0: [115. 130. 136. 119. 108. 208. 141.  97. 138. 161. 125. 133. 125. 108. 134. 126. 124. 118.  95. 145. 122. 131. 107. 182. 111.]
1: [206. 147. 167. 106. 237. 234. 255.  95. 102. 129. 179. 153. 105. 203. 145. 164. 124. 113. 124.  65. 122. 148. 128. 231. 122.]
2: [255. 163.  83. 127. 255. 187. 255. 101. 106. 107. 160. 128. 255.  94. 130. 140. 108. 139. 141.  70. 109. 172. 226. 222. 109.]
3: [174. 120. 131. 128. 112. 139.  93. 158. 120. 120. 130. 130. 115. 202. 123. 152. 147. 130. 102.  78. 143. 130. 154.  71. 193.]
4: [108. 114. 115. 132. 101. 106.  95. 101. 109. 149. 137. 109.  98. 241. 119. 109. 131. 127.  90. 255. 126. 117. 141.  83. 149.]
5: [233. 145. 172. 113. 255. 255. 255.  98. 110. 125. 178. 152. 104. 218. 139. 167. 119. 113. 116.  57. 116. 153. 131. 255. 126.]
6: [121. 141. 108. 154. 123. 106. 120. 152. 131.  99. 136. 106. 112.  84. 129. 135. 129. 143. 212. 102. 120. 151. 100. 178. 128.]
7: [250. 158.  98. 125. 255. 226. 255.  98. 106. 116. 163. 133. 255.  90. 138. 135. 109. 125. 137.  74. 111. 173. 186. 251. 101.]
8: [132. 146. 147. 114. 129. 167. 154.  94. 119. 167. 158. 143. 102. 151. 137. 139. 136. 110. 110.  74. 139. 142. 114. 183. 120.]
9: [189. 115. 148. 127. 164. 179. 120. 135. 112. 116. 147. 143.  98. 215. 129. 147. 127. 124.  99.  74. 128. 136. 141. 145. 160.]
10: [106. 141.  98. 161. 107.  93.  97. 185. 140.  95. 118. 113. 161.  69. 131. 138. 123. 149. 198. 175. 114. 139.  96. 153. 126.]
11: [184. 118. 139. 124. 139. 189. 111. 144. 107. 123. 141. 143. 103. 204. 125. 145. 140. 125.  99.  74. 134. 130. 143. 112. 170.]
12: [ 85. 108. 124. 141.  87. 120.  91. 163. 135. 116.  95. 112. 167. 113. 120. 150. 213. 120. 116.  71. 233. 111.  87.  58. 199.]
13: [159. 115. 145. 125. 153. 157. 101. 138. 123. 124. 130. 122.  96. 203. 125. 140. 138. 124. 103.  96. 133. 135. 100. 117. 155.]
14: [255. 151.  92. 131. 255. 213. 255. 105. 108. 106. 143. 120. 255. 105. 132. 146. 107. 135. 128.  92. 111. 180. 178. 255. 111.]
15: [143. 120. 148. 113. 133. 167. 119.  97. 116. 148. 142. 129.  97. 202. 129. 119. 135. 117.  97. 109. 130. 128. 161. 119. 123.]
16: [246. 158. 104. 117. 255. 236. 255.  97. 110. 116. 157. 127. 217. 129. 136. 153. 113. 125. 134.  66. 113. 168. 143. 255. 104.]
17: [172. 118. 143. 124. 135. 184. 114. 140. 110. 118. 144. 142. 106. 204. 122. 144. 147. 121. 103.  68. 139. 133. 138. 105. 166.]
18: [255. 158.  96. 137. 255. 200. 255. 103. 113. 108. 137. 114. 255. 105. 132. 153. 109. 137. 132. 103. 109. 182. 176. 255. 110.]
19: [111. 130. 114. 132. 127.  92. 102. 155. 146. 102. 121. 110.  96. 100. 134. 144. 121. 138. 192.  88. 115. 145.  82. 163. 130.]
20: [255. 158.  96. 130. 255. 209. 255. 102. 113. 107. 139. 113. 255.  84. 134. 150. 114. 144. 126. 101. 108. 182. 160. 255. 106.]
21: [253. 144. 145. 114. 239. 251. 224. 115. 107. 112. 165. 155. 120. 193. 135. 168. 122. 126. 104.  64. 118. 149. 178. 240. 135.]
22: [118. 101. 109. 149.  95.  92.  94. 204. 135. 101. 112. 108. 118. 143. 120. 129. 135. 145. 186. 153. 140. 125. 115.  66. 139.]
23: [137. 139. 140. 113. 100. 133. 110. 102. 134. 130. 120. 165. 129.  81. 124. 134. 111. 131.  87. 110. 122. 124. 155. 163. 128.]
24: [151. 144. 135. 112.  93. 111.  93. 123. 141. 121. 115. 183. 145.  72. 129. 139. 107. 140.  85. 107. 119. 112. 213. 126. 144.]
25: [103. 109. 126. 144.  97. 100. 103. 213. 154.  95.  95. 110. 100. 140. 123. 154. 132. 158. 174. 213. 142. 114.  98.  63. 133.]
26: [138. 142. 134. 119.  92. 105.  92. 112. 142. 122. 119. 184. 146.  77. 122. 135. 109. 133.  87. 107. 119. 114. 201. 120. 152.]
27: [147. 118. 140. 125. 144. 165. 102. 130. 130. 131. 127. 124. 112. 177. 127. 136. 133. 125. 102. 121. 131. 136. 100. 129. 145.]
28: [ 91. 123.  99. 122.  88. 100. 133.  89. 134. 167.  99. 109. 162.  73. 127.  96. 126. 119. 119. 203. 124. 123. 101.  82. 105.]
29: [114. 127. 147. 119. 104. 173. 130.  91. 120. 161. 139. 122.  93. 181. 128. 108. 135. 109. 103. 113. 128. 121. 143. 113. 113.]
30: [126. 153. 110. 125. 104.  91.  91. 107. 126. 136. 139. 153. 158.  65. 132. 124. 111. 127.  91. 117. 116. 121. 184. 153. 131.]
31: [105. 134. 140. 118.  88. 148.  93.  96. 156. 144. 103. 154. 151.  54. 133. 124. 112. 125.  86. 168. 117. 119. 115. 170. 103.]
32: [ 95. 124. 112. 124.  90.  87.  98.  97. 119. 173. 108. 118. 100. 119. 123.  96. 126. 121. 105. 255. 122. 122. 104.  80. 124.]
33: [106. 138. 125. 113.  91. 128.  94.  92. 139. 147. 117. 155. 165.  57. 132. 125. 108. 125.  87. 137. 124. 121. 135. 139. 113.]
34: [106. 134. 138. 118.  90. 144.  94.  96. 151. 146. 108. 154. 150.  59. 134. 123. 114. 125.  87. 156. 119. 120. 119. 163. 105.]
35: [107. 139. 152. 111.  92. 101.  91.  96. 134. 126. 124. 172. 108.  75. 126. 129. 114. 124.  89.  99. 122. 114. 128. 147. 123.]
36: [ 92. 124. 108. 118.  90.  81.  92.  92. 122. 140. 128. 114.  96. 114. 124.  99. 122. 131. 112. 201. 124. 118.  98. 119. 114.]

[207. 164.  86. 139. 199.  99. 255. 156. 120. 146. 145. 119. 255.  29. 128.  89. 117.  98.  99.  78. 118. 133. 255.  92.  96.] 2
[ 94. 116. 101. 134.  96.  92.  89.  98. 102. 129. 129. 111.  93. 241. 124. 105. 129. 148.  89. 255. 132. 115. 192.  62. 135.] 4
[101. 127. 142. 118.  89.  90.  96. 124. 133. 125. 122. 148. 105.  82. 130. 133. 115. 125. 109. 110. 122. 116. 132. 113. 129.] 35
[255. 136. 129. 130. 240. 218. 153. 141. 118. 104. 140. 142. 116. 179. 129. 166. 118. 138. 120.  74. 119. 151. 165. 243. 142.] 21
[105. 133. 151. 111.  92.  98.  92.  97. 120. 129. 125. 159. 104.  85. 129. 121. 116. 120.  90.  83. 122. 114. 138. 124. 127.] 35
[ 96. 111. 110. 132.  96.  92.  92.  93. 109. 155. 135. 105.  96. 248. 118. 101. 128. 129.  86. 255. 123. 113. 143.  82. 144.] 4
[102. 130. 146. 122.  94.  92.  89. 105. 132. 121. 125. 149.  98.  92. 128. 130. 114. 126. 102.  92. 125. 114. 126. 117. 129.] 35
[ 89. 121.  92. 128.  89.  79. 134. 105. 132. 159. 103. 101. 158.  77. 125.  98. 131. 122. 142. 185. 126. 124.  97.  64. 108.] 28
[124. 150. 114. 127. 198.  89. 137. 107. 111. 134. 175. 124. 101. 132. 137. 126. 136. 122. 117.  93. 130. 146. 166. 194. 135.] 8
[ 87. 106. 126. 149.  93.  74.  92. 232. 165.  91.  80. 100.  96. 131. 123. 152. 131. 166. 189. 245. 146. 112.  78.  50. 126.] 25
[ 94. 119. 119. 126.  96.  99. 101.  95. 108. 146. 126. 112. 105. 206. 120. 110. 134. 127. 102. 251. 131. 118. 159.  65. 127.] 4
[ 96. 136. 161. 113.  91. 105.  95.  91. 112. 134. 148. 149.  93. 131. 130. 129. 122. 117.  97.  86. 124. 120. 102. 156. 126.] 35
[ 88. 114. 144. 130. 112. 108.  95. 136. 146. 109. 117. 111. 106. 107. 134. 137. 132. 120. 166.  77. 137. 125.  78.  88. 113.] 19
[ 89. 146.  89. 169. 100.  72.  93. 193. 147.  91. 112. 106. 173.  40. 133. 137. 119. 155. 219. 198. 111. 140.  85. 161. 117.] 10
[ 93. 121. 117. 124.  90.  85. 103.  97. 114. 180. 112. 108.  97. 155. 123.  90. 130. 118. 110. 255. 125. 123.  99.  69. 126.] 32
[ 93. 122. 104. 127.  90.  80.  98.  98. 115. 181. 106. 108.  98. 131. 123.  89. 129. 119. 110. 255. 122. 123. 102.  63. 125.] 32
[103. 148. 146. 114.  97. 139. 132.  91. 125. 174. 153. 145. 107. 129. 137. 130. 136. 109. 108.  78. 141. 136. 110. 157. 118.] 8
[ 95. 130. 139. 118. 104. 203. 142.  83. 139. 173. 125. 126. 121. 113. 134. 117. 123. 114.  96. 163. 123. 128.  88. 181.  99.] 0
[ 88. 111. 154. 123. 116. 116.  95. 124. 146. 112. 117. 114. 103. 115. 136. 138. 131. 116. 153.  72. 140. 123.  78.  81. 110.] 19
[ 91. 105. 105. 155.  91.  78.  94. 184. 144. 104. 105.  99. 119. 112. 127. 122. 150. 135. 207. 107. 139. 123.  77.  53. 121.] 22
[ 92. 107. 104. 155.  91.  78.  94. 179. 144. 105. 105.  99. 120. 107. 129. 122. 153. 133. 208.  93. 138. 123.  77.  53. 120.] 22
